In the data rows, 128 means zero.
Here are some numbered points:
161 & 193 & 90 & 100 & 107 & 169 & 148 & 151 & 130 & 83 & 74 & 61 & 103 & 87 & 59 & 112 & 146 & 100 & 163 & 116 & 129 & 142 & 93 & 90 & 63 & 40 & 73 & 58 & 116 & 102 & 134 & 133 \\ 0
130 & 115 & 129 & 153 & 144 & 172 & 128 & 158 & 166 & 130 & 142 & 114 & 148 & 103 & 61 & 154 & 22 & 182 & 167 & 74 & 60 & 116 & 119 & 154 & 63 & 113 & 118 & 155 & 137 & 118 & 140 & 180 \\ 1
104 & 155 & 149 & 140 & 91 & 100 & 181 & 131 & 112 & 63 & 129 & 127 & 100 & 129 & 128 & 181 & 154 & 155 & 141 & 80 & 167 & 116 & 71 & 168 & 125 & 139 & 137 & 88 & 136 & 85 & 85 & 207 \\ 2
90 & 155 & 92 & 140 & 118 & 121 & 128 & 171 & 153 & 103 & 142 & 87 & 120 & 103 & 114 & 115 & 95 & 115 & 110 & 110 & 60 & 116 & 186 & 74 & 172 & 139 & 178 & 155 & 156 & 148 & 173 & 87 \\ 3
133 & 177 & 98 & 91 & 113 & 124 & 130 & 128 & 137 & 114 & 118 & 150 & 71 & 118 & 172 & 130 & 140 & 96 & 137 & 126 & 162 & 128 & 92 & 129 & 133 & 117 & 142 & 116 & 131 & 130 & 119 & 187 \\ 4
129 & 130 & 206 & 204 & 87 & 78 & 79 & 169 & 152 & 30 & 131 & 141 & 116 & 150 & 134 & 126 & 97 & 179 & 100 & 103 & 139 & 56 & 131 & 48 & 199 & 143 & 177 & 149 & 49 & 151 & 155 & 117 \\ 5
117 & 169 & 125 & 113 & 91 & 115 & 168 & 104 & 139 & 143 & 89 & 87 & 146 & 143 & 114 & 115 & 161 & 102 & 96 & 100 & 140 & 142 & 108 & 128 & 95 & 139 & 143 & 142 & 112 & 121 & 100 & 194 \\ 6
164 & 50 & 100 & 111 & 135 & 137 & 93 & 119 & 164 & 138 & 103 & 123 & 153 & 178 & 77 & 108 & 122 & 120 & 124 & 183 & 222 & 140 & 160 & 141 & 118 & 141 & 95 & 157 & 152 & 185 & 104 & 65 \\ 7
73 & 137 & 79 & 120 & 126 & 98 & 134 & 153 & 112 & 147 & 129 & 117 & 106 & 114 & 130 & 152 & 143 & 102 & 118 & 125 & 107 & 100 & 179 & 112 & 109 & 75 & 174 & 170 & 118 & 103 & 131 & 122 \\ 8
168 & 176 & 79 & 117 & 124 & 134 & 159 & 158 & 206 & 147 & 109 & 142 & 123 & 165 & 237 & 176 & 163 & 84 & 47 & 93 & 83 & 169 & 122 & 165 & 146 & 141 & 89 & 35 & 171 & 68 & 161 & 89 \\ 9
197 & 48 & 126 & 33 & 157 & 177 & 62 & 144 & 126 & 143 & 129 & 127 & 171 & 209 & 74 & 168 & 121 & 88 & 129 & 244 & 247 & 169 & 198 & 128 & 86 & 152 & 55 & 208 & 203 & 217 & 123 & 0 \\ 10
144 & 142 & 138 & 113 & 51 & 130 & 194 & 50 & 153 & 170 & 89 & 101 & 157 & 182 & 114 & 115 & 177 & 75 & 76 & 72 & 140 & 155 & 131 & 114 & 98 & 139 & 116 & 155 & 126 & 95 & 91 & 207 \\ 11
117 & 128 & 133 & 100 & 104 & 110 & 88 & 131 & 139 & 156 & 142 & 114 & 108 & 90 & 114 & 61 & 102 & 155 & 192 & 156 & 114 & 129 & 110 & 141 & 96 & 73 & 94 & 88 & 89 & 96 & 146 & 113 \\ 12
90 & 155 & 58 & 86 & 157 & 116 & 128 & 185 & 112 & 130 & 103 & 141 & 108 & 129 & 88 & 154 & 162 & 102 & 125 & 134 & 87 & 102 & 189 & 128 & 145 & 126 & 189 & 128 & 107 & 115 & 110 & 140 \\ 13
144 & 128 & 164 & 194 & 78 & 89 & 88 & 104 & 85 & 143 & 116 & 74 & 146 & 90 & 168 & 115 & 154 & 168 & 145 & 138 & 100 & 89 & 67 & 168 & 141 & 139 & 145 & 128 & 75 & 112 & 147 & 140 \\ 14
106 & 113 & 151 & 162 & 124 & 128 & 136 & 106 & 103 & 128 & 109 & 112 & 151 & 132 & 174 & 134 & 159 & 100 & 145 & 137 & 136 & 149 & 49 & 181 & 122 & 143 & 113 & 124 & 140 & 109 & 133 & 144 \\ 15
112 & 121 & 94 & 102 & 85 & 180 & 108 & 165 & 125 & 136 & 144 & 183 & 134 & 139 & 137 & 77 & 187 & 195 & 104 & 146 & 127 & 72 & 172 & 183 & 155 & 64 & 156 & 108 & 79 & 171 & 129 & 76 \\ 16
157 & 21 & 116 & 46 & 118 & 157 & 141 & 185 & 112 & 183 & 129 & 167 & 158 & 196 & 114 & 181 & 188 & 142 & 118 & 163 & 207 & 155 & 177 & 168 & 134 & 139 & 57 & 142 & 195 & 174 & 142 & 60 \\ 17
130 & 61 & 138 & 127 & 104 & 133 & 102 & 131 & 85 & 130 & 142 & 167 & 97 & 103 & 155 & 128 & 168 & 168 & 122 & 124 & 140 & 102 & 148 & 154 & 115 & 126 & 164 & 128 & 159 & 154 & 108 & 127 \\ 18
95 & 122 & 100 & 142 & 126 & 133 & 108 & 135 & 153 & 125 & 129 & 158 & 114 & 121 & 103 & 95 & 139 & 155 & 133 & 136 & 147 & 113 & 142 & 136 & 160 & 104 & 140 & 122 & 91 & 153 & 120 & 153 \\ 19
144 & 75 & 225 & 207 & 144 & 126 & 141 & 77 & 85 & 170 & 182 & 60 & 153 & 129 & 168 & 101 & 74 & 62 & 153 & 144 & 100 & 102 & 131 & 154 & 154 & 152 & 95 & 155 & 93 & 112 & 183 & 113 \\ 20
104 & 142 & 140 & 153 & 210 & 255 & 181 & 252 & 193 & 156 & 255 & 114 & 82 & 103 & 21 & 154 & 0 & 235 & 255 & 18 & 87 & 102 & 163 & 34 & 63 & 86 & 157 & 155 & 73 & 165 & 191 & 167 \\ 21
126 & 175 & 65 & 84 & 105 & 155 & 181 & 184 & 125 & 92 & 109 & 105 & 128 & 136 & 155 & 108 & 88 & 95 & 136 & 133 & 165 & 133 & 116 & 132 & 129 & 60 & 94 & 74 & 102 & 92 & 123 & 120 \\ 22
90 & 182 & 72 & 113 & 171 & 129 & 141 & 144 & 139 & 103 & 155 & 87 & 182 & 76 & 155 & 101 & 104 & 128 & 94 & 102 & 74 & 142 & 165 & 87 & 186 & 113 & 147 & 182 & 135 & 115 & 177 & 100 \\ 23
157 & 173 & 79 & 115 & 214 & 189 & 73 & 151 & 65 & 85 & 157 & 23 & 52 & 44 & 108 & 66 & 114 & 161 & 255 & 94 & 162 & 109 & 164 & 26 & 62 & 82 & 174 & 177 & 22 & 147 & 178 & 202 \\ 24
106 & 135 & 206 & 218 & 92 & 66 & 93 & 164 & 145 & 39 & 129 & 141 & 117 & 147 & 146 & 119 & 94 & 181 & 100 & 97 & 129 & 63 & 123 & 55 & 219 & 146 & 183 & 144 & 38 & 139 & 147 & 131 \\ 25
135 & 198 & 44 & 68 & 91 & 166 & 192 & 200 & 132 & 83 & 105 & 96 & 118 & 129 & 145 & 108 & 80 & 86 & 140 & 118 & 169 & 129 & 119 & 125 & 124 & 46 & 114 & 51 & 95 & 93 & 127 & 129 \\ 26
23 & 155 & 85 & 140 & 131 & 108 & 155 & 117 & 126 & 89 & 116 & 74 & 175 & 129 & 222 & 101 & 151 & 155 & 62 & 89 & 127 & 62 & 118 & 168 & 122 & 99 & 126 & 182 & 102 & 92 & 177 & 127 \\ 27
104 & 134 & 66 & 89 & 153 & 121 & 121 & 173 & 122 & 132 & 103 & 138 & 118 & 139 & 83 & 148 & 153 & 104 & 126 & 145 & 115 & 109 & 185 & 130 & 140 & 128 & 171 & 135 & 114 & 130 & 108 & 126 \\ 28
223 & 82 & 143 & 29 & 124 & 193 & 54 & 153 & 108 & 156 & 138 & 176 & 165 & 182 & 93 & 150 & 159 & 115 & 141 & 210 & 204 & 122 & 162 & 123 & 58 & 115 & 40 & 161 & 158 & 207 & 131 & 1 \\ 29
104 & 155 & 142 & 100 & 157 & 117 & 141 & 158 & 112 & 63 & 129 & 154 & 97 & 143 & 155 & 168 & 121 & 115 & 229 & 92 & 167 & 155 & 68 & 154 & 149 & 126 & 117 & 102 & 185 & 121 & 131 & 180 \\ 30
144 & 128 & 174 & 180 & 65 & 65 & 181 & 104 & 153 & 130 & 63 & 101 & 153 & 143 & 101 & 88 & 186 & 168 & 92 & 60 & 60 & 102 & 72 & 141 & 119 & 166 & 103 & 115 & 87 & 119 & 108 & 167 \\ 31
171 & 61 & 128 & 127 & 157 & 129 & 115 & 131 & 99 & 130 & 129 & 74 & 199 & 182 & 88 & 168 & 98 & 88 & 164 & 203 & 167 & 142 & 160 & 141 & 119 & 126 & 81 & 182 & 206 & 140 & 141 & 100 \\ 32
111 & 94 & 138 & 149 & 111 & 101 & 141 & 119 & 130 & 83 & 100 & 85 & 161 & 123 & 143 & 154 & 119 & 93 & 157 & 123 & 139 & 155 & 80 & 174 & 163 & 130 & 76 & 144 & 167 & 85 & 171 & 158 \\ 33
104 & 88 & 117 & 180 & 131 & 127 & 141 & 117 & 153 & 130 & 103 & 141 & 96 & 129 & 128 & 128 & 117 & 88 & 69 & 161 & 114 & 169 & 233 & 101 & 128 & 206 & 99 & 168 & 161 & 165 & 168 & 47 \\ 34
104 & 142 & 220 & 234 & 78 & 58 & 88 & 171 & 166 & 9 & 129 & 141 & 111 & 143 & 141 & 115 & 88 & 195 & 95 & 82 & 127 & 49 & 126 & 34 & 233 & 152 & 207 & 142 & 18 & 145 & 157 & 140 \\ 35
173 & 93 & 142 & 157 & 140 & 192 & 81 & 95 & 54 & 198 & 129 & 134 & 117 & 123 & 68 & 152 & 145 & 166 & 91 & 119 & 89 & 54 & 111 & 110 & 49 & 114 & 147 & 110 & 157 & 133 & 131 & 135 \\ 36
104 & 169 & 111 & 113 & 157 & 118 & 141 & 90 & 72 & 156 & 103 & 101 & 186 & 103 & 155 & 115 & 120 & 48 & 210 & 110 & 194 & 142 & 125 & 128 & 137 & 113 & 98 & 102 & 154 & 111 & 130 & 167 \\ 37
98 & 57 & 149 & 171 & 159 & 160 & 176 & 93 & 76 & 130 & 138 & 81 & 162 & 193 & 168 & 137 & 124 & 58 & 158 & 192 & 107 & 150 & 101 & 181 & 138 & 158 & 72 & 152 & 144 & 112 & 121 & 157 \\ 38
50 & 155 & 96 & 127 & 171 & 113 & 141 & 144 & 139 & 116 & 155 & 141 & 161 & 90 & 141 & 101 & 156 & 115 & 123 & 107 & 87 & 129 & 148 & 114 & 169 & 139 & 135 & 208 & 126 & 123 & 172 & 113 \\ 39
130 & 169 & 136 & 140 & 91 & 128 & 181 & 131 & 220 & 156 & 129 & 141 & 102 & 209 & 101 & 128 & 84 & 115 & 84 & 101 & 140 & 195 & 173 & 141 & 63 & 99 & 66 & 128 & 133 & 98 & 110 & 153 \\ 40
164 & 131 & 131 & 140 & 140 & 147 & 140 & 173 & 144 & 130 & 195 & 134 & 121 & 147 & 96 & 115 & 64 & 109 & 105 & 116 & 107 & 127 & 175 & 88 & 142 & 150 & 140 & 102 & 123 & 147 & 162 & 120 \\ 41
161 & 189 & 83 & 97 & 103 & 179 & 134 & 165 & 123 & 83 & 77 & 56 & 82 & 85 & 46 & 112 & 134 & 100 & 167 & 123 & 129 & 140 & 98 & 83 & 43 & 26 & 83 & 54 & 106 & 105 & 135 & 145 \\ 42
117 & 115 & 137 & 140 & 104 & 87 & 115 & 144 & 166 & 116 & 89 & 114 & 153 & 143 & 128 & 154 & 106 & 115 & 158 & 120 & 167 & 195 & 132 & 181 & 113 & 99 & 59 & 142 & 170 & 103 & 151 & 153 \\ 43
90 & 115 & 96 & 140 & 131 & 140 & 102 & 131 & 153 & 130 & 129 & 167 & 113 & 116 & 101 & 88 & 141 & 155 & 139 & 147 & 154 & 116 & 149 & 141 & 167 & 99 & 137 & 115 & 88 & 159 & 123 & 153 \\ 44
50 & 75 & 82 & 73 & 131 & 95 & 194 & 144 & 99 & 170 & 142 & 167 & 125 & 156 & 168 & 128 & 214 & 142 & 99 & 126 & 154 & 182 & 177 & 181 & 168 & 113 & 127 & 75 & 195 & 135 & 178 & 113 \\ 45
130 & 101 & 148 & 180 & 118 & 144 & 168 & 117 & 179 & 143 & 155 & 74 & 143 & 169 & 114 & 141 & 85 & 155 & 91 & 83 & 100 & 142 & 167 & 74 & 155 & 179 & 121 & 115 & 96 & 201 & 148 & 87 \\ 46
126 & 126 & 151 & 111 & 111 & 98 & 81 & 112 & 128 & 170 & 144 & 112 & 113 & 90 & 128 & 57 & 102 & 148 & 189 & 154 & 116 & 124 & 110 & 148 & 107 & 75 & 97 & 98 & 88 & 95 & 151 & 109 \\ 47
144 & 180 & 84 & 159 & 168 & 118 & 77 & 149 & 88 & 147 & 48 & 158 & 25 & 141 & 176 & 156 & 125 & 104 & 75 & 108 & 100 & 30 & 56 & 145 & 70 & 144 & 124 & 157 & 137 & 78 & 118 & 98 \\ 48
130 & 115 & 120 & 113 & 144 & 138 & 62 & 185 & 139 & 49 & 129 & 167 & 126 & 182 & 101 & 128 & 95 & 128 & 225 & 96 & 100 & 222 & 61 & 168 & 135 & 86 & 133 & 142 & 225 & 100 & 175 & 167 \\ 49
157 & 155 & 102 & 113 & 157 & 188 & 128 & 158 & 126 & 116 & 155 & 87 & 140 & 116 & 101 & 128 & 94 & 115 & 130 & 121 & 140 & 155 & 151 & 74 & 115 & 126 & 170 & 128 & 73 & 160 & 169 & 100 \\ 50
117 & 75 & 102 & 207 & 0 & 35 & 88 & 158 & 193 & 76 & 116 & 101 & 38 & 103 & 74 & 8 & 146 & 235 & 151 & 26 & 47 & 89 & 152 & 61 & 113 & 139 & 229 & 142 & 131 & 216 & 81 & 153 \\ 51
130 & 196 & 66 & 100 & 131 & 168 & 155 & 117 & 112 & 116 & 76 & 74 & 121 & 103 & 128 & 115 & 98 & 88 & 165 & 112 & 127 & 129 & 139 & 114 & 108 & 86 & 117 & 142 & 104 & 101 & 144 & 153 \\ 52
171 & 142 & 144 & 46 & 104 & 97 & 115 & 90 & 85 & 170 & 129 & 181 & 104 & 50 & 141 & 221 & 192 & 88 & 94 & 174 & 87 & 169 & 111 & 87 & 144 & 166 & 153 & 128 & 143 & 163 & 44 & 100 \\ 53
144 & 142 & 132 & 153 & 171 & 84 & 115 & 90 & 58 & 143 & 103 & 114 & 164 & 103 & 208 & 141 & 154 & 102 & 107 & 133 & 114 & 169 & 29 & 194 & 108 & 126 & 89 & 88 & 166 & 83 & 158 & 100 \\ 54
86 & 130 & 144 & 146 & 114 & 136 & 205 & 104 & 127 & 85 & 129 & 127 & 136 & 139 & 122 & 150 & 129 & 126 & 122 & 136 & 154 & 116 & 77 & 190 & 104 & 150 & 130 & 98 & 143 & 49 & 107 & 188 \\ 55
77 & 128 & 114 & 180 & 131 & 128 & 115 & 131 & 166 & 103 & 129 & 114 & 145 & 116 & 168 & 115 & 150 & 115 & 103 & 120 & 87 & 155 & 121 & 128 & 178 & 166 & 124 & 182 & 156 & 140 & 187 & 87 \\ 56
77 & 115 & 148 & 113 & 144 & 144 & 128 & 158 & 85 & 170 & 129 & 234 & 126 & 169 & 88 & 75 & 205 & 142 & 159 & 121 & 114 & 116 & 191 & 128 & 189 & 86 & 171 & 115 & 117 & 159 & 137 & 100 \\ 57
126 & 135 & 120 & 140 & 138 & 154 & 135 & 149 & 141 & 94 & 155 & 112 & 161 & 116 & 99 & 132 & 99 & 124 & 160 & 123 & 120 & 120 & 107 & 161 & 99 & 121 & 124 & 115 & 146 & 85 & 142 & 162 \\ 58
117 & 196 & 124 & 46 & 131 & 144 & 88 & 104 & 153 & 170 & 76 & 154 & 24 & 182 & 195 & 141 & 127 & 8 & 150 & 162 & 154 & 209 & 76 & 101 & 115 & 73 & 147 & 142 & 198 & 157 & 101 & 220 \\ 59
Which two points above are nearest to each new point? Their numbers follow each, nearest first.
157 & 142 & 128 & 33 & 118 & 91 & 102 & 63 & 112 & 143 & 129 & 154 & 104 & 23 & 128 & 208 & 183 & 102 & 108 & 186 & 87 & 195 & 93 & 74 & 124 & 179 & 154 & 102 & 143 & 175 & 30 & 127 \\ 53 4
171 & 115 & 144 & 59 & 144 & 89 & 102 & 50 & 126 & 170 & 142 & 181 & 130 & 76 & 128 & 194 & 168 & 128 & 124 & 184 & 114 & 182 & 121 & 87 & 167 & 192 & 125 & 75 & 140 & 178 & 37 & 127 \\ 53 18
119 & 131 & 137 & 104 & 153 & 148 & 65 & 169 & 146 & 110 & 129 & 156 & 102 & 204 & 141 & 143 & 127 & 91 & 185 & 127 & 111 & 199 & 96 & 147 & 118 & 62 & 137 & 138 & 217 & 113 & 147 & 182 \\ 49 30
130 & 142 & 153 & 127 & 197 & 170 & 168 & 77 & 166 & 116 & 142 & 87 & 205 & 50 & 88 & 115 & 103 & 128 & 118 & 184 & 140 & 155 & 143 & 181 & 111 & 152 & 136 & 155 & 140 & 123 & 122 & 113 \\ 58 50
152 & 137 & 141 & 38 & 115 & 117 & 126 & 82 & 139 & 147 & 140 & 191 & 115 & 30 & 163 & 209 & 158 & 102 & 91 & 158 & 70 & 164 & 88 & 90 & 175 & 202 & 161 & 120 & 163 & 198 & 23 & 129 \\ 53 4
168 & 164 & 93 & 113 & 129 & 131 & 143 & 148 & 201 & 161 & 118 & 159 & 115 & 165 & 223 & 174 & 174 & 86 & 55 & 110 & 81 & 173 & 120 & 151 & 140 & 141 & 99 & 40 & 176 & 84 & 146 & 96 \\ 9 4
197 & 128 & 167 & 194 & 65 & 132 & 62 & 158 & 99 & 116 & 155 & 114 & 99 & 103 & 114 & 101 & 143 & 182 & 113 & 132 & 74 & 62 & 92 & 128 & 123 & 99 & 169 & 142 & 60 & 138 & 127 & 140 \\ 14 19
153 & 107 & 117 & 139 & 127 & 126 & 126 & 125 & 106 & 141 & 123 & 150 & 114 & 92 & 148 & 126 & 145 & 124 & 121 & 107 & 100 & 116 & 121 & 170 & 94 & 139 & 156 & 133 & 171 & 126 & 113 & 153 \\ 18 58
104 & 101 & 141 & 153 & 104 & 87 & 141 & 117 & 126 & 76 & 103 & 87 & 164 & 116 & 155 & 154 & 121 & 88 & 159 & 112 & 127 & 155 & 73 & 181 & 168 & 126 & 72 & 142 & 172 & 68 & 188 & 167 \\ 33 15
94 & 88 & 124 & 178 & 124 & 117 & 134 & 122 & 153 & 116 & 103 & 138 & 95 & 134 & 128 & 123 & 113 & 102 & 75 & 144 & 107 & 148 & 216 & 94 & 134 & 194 & 114 & 171 & 143 & 161 & 165 & 63 \\ 34 56
159 & 126 & 128 & 65 & 111 & 94 & 124 & 95 & 92 & 158 & 120 & 165 & 99 & 68 & 141 & 198 & 189 & 98 & 92 & 167 & 103 & 169 & 136 & 97 & 138 & 168 & 148 & 126 & 148 & 162 & 60 & 93 \\ 53 18
117 & 182 & 65 & 180 & 157 & 129 & 88 & 117 & 126 & 170 & 50 & 154 & 60 & 156 & 168 & 128 & 121 & 102 & 101 & 121 & 127 & 89 & 80 & 168 & 104 & 152 & 158 & 142 & 139 & 75 & 98 & 113 \\ 48 4
184 & 101 & 166 & 86 & 210 & 141 & 141 & 0 & 179 & 156 & 129 & 221 & 188 & 50 & 168 & 194 & 130 & 182 & 97 & 157 & 114 & 195 & 91 & 114 & 255 & 255 & 148 & 168 & 161 & 228 & 9 & 127 \\ 53 18
148 & 39 & 114 & 58 & 122 & 144 & 134 & 173 & 119 & 174 & 131 & 170 & 151 & 182 & 114 & 179 & 178 & 135 & 116 & 157 & 182 & 149 & 173 & 154 & 140 & 148 & 75 & 144 & 182 & 177 & 130 & 76 \\ 17 7
130 & 144 & 152 & 129 & 192 & 170 & 170 & 86 & 159 & 114 & 151 & 89 & 205 & 68 & 104 & 115 & 94 & 131 & 115 & 166 & 138 & 151 & 143 & 163 & 126 & 148 & 134 & 153 & 133 & 123 & 132 & 109 \\ 58 50
157 & 153 & 117 & 145 & 155 & 159 & 156 & 159 & 155 & 116 & 149 & 117 & 135 & 118 & 92 & 150 & 84 & 102 & 133 & 74 & 89 & 135 & 119 & 118 & 96 & 113 & 95 & 129 & 125 & 75 & 177 & 138 \\ 58 41
148 & 82 & 203 & 181 & 140 & 119 & 139 & 79 & 99 & 165 & 168 & 79 & 148 & 125 & 163 & 124 & 82 & 78 & 146 & 147 & 100 & 116 & 132 & 145 & 158 & 168 & 105 & 139 & 101 & 128 & 150 & 118 \\ 20 38
137 & 167 & 127 & 133 & 96 & 138 & 176 & 135 & 211 & 145 & 111 & 127 & 101 & 195 & 92 & 119 & 90 & 122 & 99 & 104 & 152 & 184 & 158 & 134 & 74 & 97 & 70 & 108 & 125 & 104 & 102 & 151 \\ 40 43
77 & 101 & 78 & 153 & 224 & 170 & 155 & 77 & 32 & 170 & 76 & 101 & 158 & 169 & 248 & 154 & 120 & 8 & 94 & 184 & 180 & 155 & 140 & 181 & 132 & 166 & 106 & 208 & 131 & 56 & 146 & 87 \\ 38 15
135 & 80 & 114 & 113 & 104 & 144 & 113 & 147 & 97 & 132 & 156 & 165 & 90 & 112 & 148 & 123 & 157 & 152 & 123 & 125 & 138 & 102 & 146 & 154 & 113 & 114 & 165 & 119 & 142 & 146 & 107 & 131 \\ 18 19
77 & 149 & 78 & 131 & 147 & 118 & 153 & 165 & 131 & 143 & 147 & 110 & 105 & 121 & 127 & 150 & 118 & 115 & 107 & 98 & 89 & 96 & 179 & 112 & 95 & 80 & 169 & 172 & 114 & 93 & 143 & 129 \\ 8 13
77 & 88 & 86 & 151 & 217 & 168 & 155 & 88 & 32 & 167 & 87 & 98 & 161 & 171 & 234 & 154 & 114 & 20 & 101 & 193 & 171 & 160 & 145 & 179 & 136 & 163 & 94 & 215 & 130 & 74 & 140 & 89 \\ 38 15
106 & 104 & 121 & 171 & 129 & 118 & 148 & 119 & 146 & 123 & 103 & 141 & 98 & 129 & 132 & 139 & 126 & 98 & 81 & 143 & 125 & 164 & 205 & 110 & 133 & 194 & 98 & 157 & 158 & 155 & 154 & 72 \\ 34 56
90 & 155 & 156 & 153 & 104 & 134 & 208 & 104 & 153 & 76 & 129 & 127 & 134 & 129 & 101 & 141 & 118 & 128 & 124 & 120 & 154 & 102 & 54 & 181 & 96 & 152 & 142 & 88 & 142 & 38 & 105 & 207 \\ 55 2
171 & 88 & 141 & 153 & 118 & 125 & 88 & 104 & 58 & 130 & 129 & 141 & 117 & 103 & 155 & 141 & 137 & 142 & 125 & 134 & 100 & 76 & 114 & 154 & 96 & 113 & 143 & 115 & 167 & 127 & 118 & 140 \\ 18 36
143 & 140 & 134 & 54 & 124 & 86 & 106 & 84 & 112 & 138 & 127 & 156 & 100 & 30 & 123 & 185 & 185 & 118 & 114 & 168 & 80 & 175 & 104 & 81 & 132 & 161 & 163 & 106 & 130 & 174 & 52 & 127 \\ 53 4
117 & 128 & 92 & 113 & 78 & 181 & 102 & 158 & 139 & 130 & 142 & 181 & 142 & 129 & 141 & 75 & 187 & 195 & 99 & 151 & 127 & 62 & 170 & 194 & 154 & 59 & 156 & 115 & 68 & 177 & 131 & 73 \\ 16 44
171 & 109 & 133 & 160 & 137 & 198 & 109 & 102 & 68 & 184 & 127 & 113 & 126 & 125 & 59 & 150 & 130 & 159 & 91 & 113 & 94 & 63 & 97 & 101 & 57 & 117 & 138 & 104 & 153 & 127 & 144 & 147 \\ 36 58
51 & 139 & 99 & 138 & 145 & 109 & 155 & 115 & 119 & 113 & 120 & 74 & 190 & 134 & 203 & 110 & 145 & 146 & 80 & 116 & 132 & 81 & 128 & 168 & 131 & 99 & 122 & 186 & 110 & 103 & 166 & 129 \\ 27 39
104 & 117 & 154 & 160 & 129 & 128 & 148 & 101 & 108 & 121 & 105 & 105 & 149 & 123 & 181 & 150 & 157 & 91 & 130 & 128 & 132 & 153 & 44 & 172 & 123 & 163 & 118 & 135 & 148 & 116 & 129 & 156 \\ 15 33
171 & 169 & 81 & 127 & 131 & 128 & 155 & 158 & 220 & 156 & 116 & 154 & 123 & 169 & 248 & 181 & 171 & 88 & 31 & 91 & 74 & 169 & 124 & 168 & 146 & 152 & 90 & 35 & 177 & 66 & 163 & 87 \\ 9 54
117 & 167 & 124 & 115 & 100 & 116 & 159 & 106 & 130 & 143 & 92 & 89 & 151 & 140 & 119 & 117 & 151 & 97 & 110 & 101 & 143 & 142 & 108 & 132 & 101 & 135 & 136 & 139 & 123 & 115 & 109 & 189 \\ 6 11
52 & 140 & 62 & 140 & 117 & 109 & 130 & 144 & 112 & 120 & 129 & 94 & 108 & 118 & 146 & 141 & 133 & 118 & 81 & 123 & 110 & 80 & 173 & 133 & 111 & 73 & 181 & 179 & 99 & 111 & 130 & 131 \\ 8 13
90 & 196 & 137 & 140 & 118 & 112 & 208 & 131 & 166 & 63 & 142 & 141 & 159 & 129 & 88 & 128 & 105 & 155 & 77 & 118 & 154 & 116 & 73 & 181 & 98 & 126 & 121 & 88 & 149 & 18 & 111 & 167 \\ 55 2
129 & 128 & 154 & 118 & 160 & 150 & 150 & 137 & 179 & 130 & 206 & 151 & 102 & 138 & 90 & 148 & 73 & 135 & 117 & 134 & 123 & 138 & 176 & 105 & 92 & 150 & 127 & 120 & 125 & 146 & 125 & 109 \\ 41 50
195 & 117 & 182 & 83 & 152 & 139 & 160 & 41 & 166 & 170 & 120 & 200 & 162 & 48 & 154 & 198 & 160 & 155 & 108 & 136 & 89 & 166 & 75 & 112 & 205 & 255 & 128 & 117 & 152 & 196 & 12 & 136 \\ 53 18
144 & 182 & 84 & 180 & 171 & 110 & 75 & 144 & 72 & 156 & 23 & 167 & 0 & 129 & 195 & 168 & 131 & 102 & 73 & 103 & 100 & 0 & 40 & 154 & 52 & 139 & 128 & 168 & 130 & 75 & 100 & 100 \\ 48 4
211 & 101 & 143 & 207 & 131 & 120 & 22 & 117 & 18 & 170 & 182 & 181 & 55 & 209 & 128 & 194 & 102 & 128 & 130 & 169 & 100 & 9 & 148 & 114 & 102 & 73 & 59 & 49 & 195 & 65 & 158 & 47 \\ 36 48
171 & 75 & 190 & 113 & 118 & 166 & 128 & 158 & 126 & 156 & 248 & 194 & 70 & 182 & 114 & 168 & 37 & 88 & 154 & 119 & 100 & 116 & 200 & 34 & 138 & 166 & 167 & 115 & 97 & 221 & 140 & 127 \\ 41 46
179 & 110 & 170 & 85 & 168 & 155 & 134 & 50 & 159 & 163 & 131 & 193 & 162 & 53 & 159 & 207 & 147 & 144 & 111 & 155 & 107 & 177 & 87 & 101 & 222 & 255 & 137 & 144 & 156 & 217 & 21 & 118 \\ 53 18
237 & 95 & 116 & 55 & 129 & 172 & 56 & 172 & 104 & 127 & 144 & 143 & 133 & 178 & 101 & 165 & 130 & 99 & 122 & 190 & 178 & 103 & 152 & 116 & 51 & 90 & 51 & 159 & 186 & 166 & 140 & 25 \\ 29 10
117 & 128 & 157 & 113 & 144 & 137 & 141 & 144 & 179 & 130 & 208 & 167 & 77 & 143 & 88 & 141 & 76 & 142 & 125 & 134 & 114 & 129 & 176 & 101 & 76 & 152 & 128 & 115 & 120 & 152 & 112 & 113 \\ 41 19
251 & 75 & 146 & 6 & 118 & 213 & 35 & 158 & 112 & 156 & 142 & 181 & 170 & 196 & 74 & 154 & 155 & 115 & 147 & 227 & 220 & 116 & 175 & 114 & 42 & 113 & 27 & 168 & 159 & 226 & 128 & 0 \\ 29 10
171 & 142 & 158 & 19 & 118 & 118 & 115 & 50 & 139 & 156 & 142 & 207 & 121 & 23 & 168 & 234 & 182 & 88 & 93 & 169 & 60 & 182 & 76 & 87 & 182 & 232 & 156 & 115 & 175 & 209 & 1 & 127 \\ 53 4
140 & 120 & 109 & 113 & 165 & 143 & 76 & 185 & 146 & 59 & 136 & 153 & 137 & 182 & 96 & 137 & 90 & 126 & 198 & 113 & 110 & 222 & 85 & 163 & 138 & 104 & 121 & 135 & 221 & 102 & 180 & 148 \\ 49 30
171 & 182 & 69 & 113 & 224 & 197 & 62 & 158 & 58 & 76 & 169 & 7 & 40 & 23 & 101 & 61 & 105 & 168 & 255 & 92 & 167 & 102 & 175 & 7 & 51 & 73 & 180 & 195 & 0 & 150 & 187 & 207 \\ 24 50
170 & 134 & 157 & 64 & 142 & 149 & 135 & 53 & 132 & 170 & 129 & 176 & 152 & 77 & 157 & 190 & 165 & 82 & 107 & 183 & 119 & 184 & 107 & 128 & 190 & 146 & 124 & 153 & 178 & 169 & 86 & 138 \\ 53 4
101 & 128 & 142 & 127 & 139 & 159 & 97 & 133 & 144 & 87 & 129 & 154 & 144 & 147 & 90 & 101 & 109 & 109 & 183 & 122 & 138 & 161 & 104 & 122 & 130 & 122 & 163 & 109 & 174 & 114 & 144 & 187 \\ 58 30
144 & 88 & 139 & 153 & 118 & 128 & 115 & 104 & 85 & 130 & 116 & 141 & 117 & 76 & 141 & 128 & 151 & 128 & 134 & 117 & 114 & 102 & 127 & 168 & 93 & 152 & 163 & 142 & 174 & 143 & 109 & 167 \\ 18 15
171 & 128 & 135 & 167 & 171 & 77 & 102 & 104 & 58 & 170 & 155 & 141 & 133 & 129 & 155 & 154 & 170 & 128 & 131 & 128 & 127 & 129 & 90 & 154 & 119 & 99 & 85 & 62 & 179 & 77 & 150 & 100 \\ 54 15
150 & 160 & 120 & 147 & 141 & 154 & 145 & 159 & 160 & 93 & 142 & 112 & 140 & 132 & 92 & 143 & 86 & 120 & 144 & 57 & 89 & 131 & 90 & 109 & 105 & 113 & 120 & 120 & 128 & 64 & 174 & 142 \\ 58 1
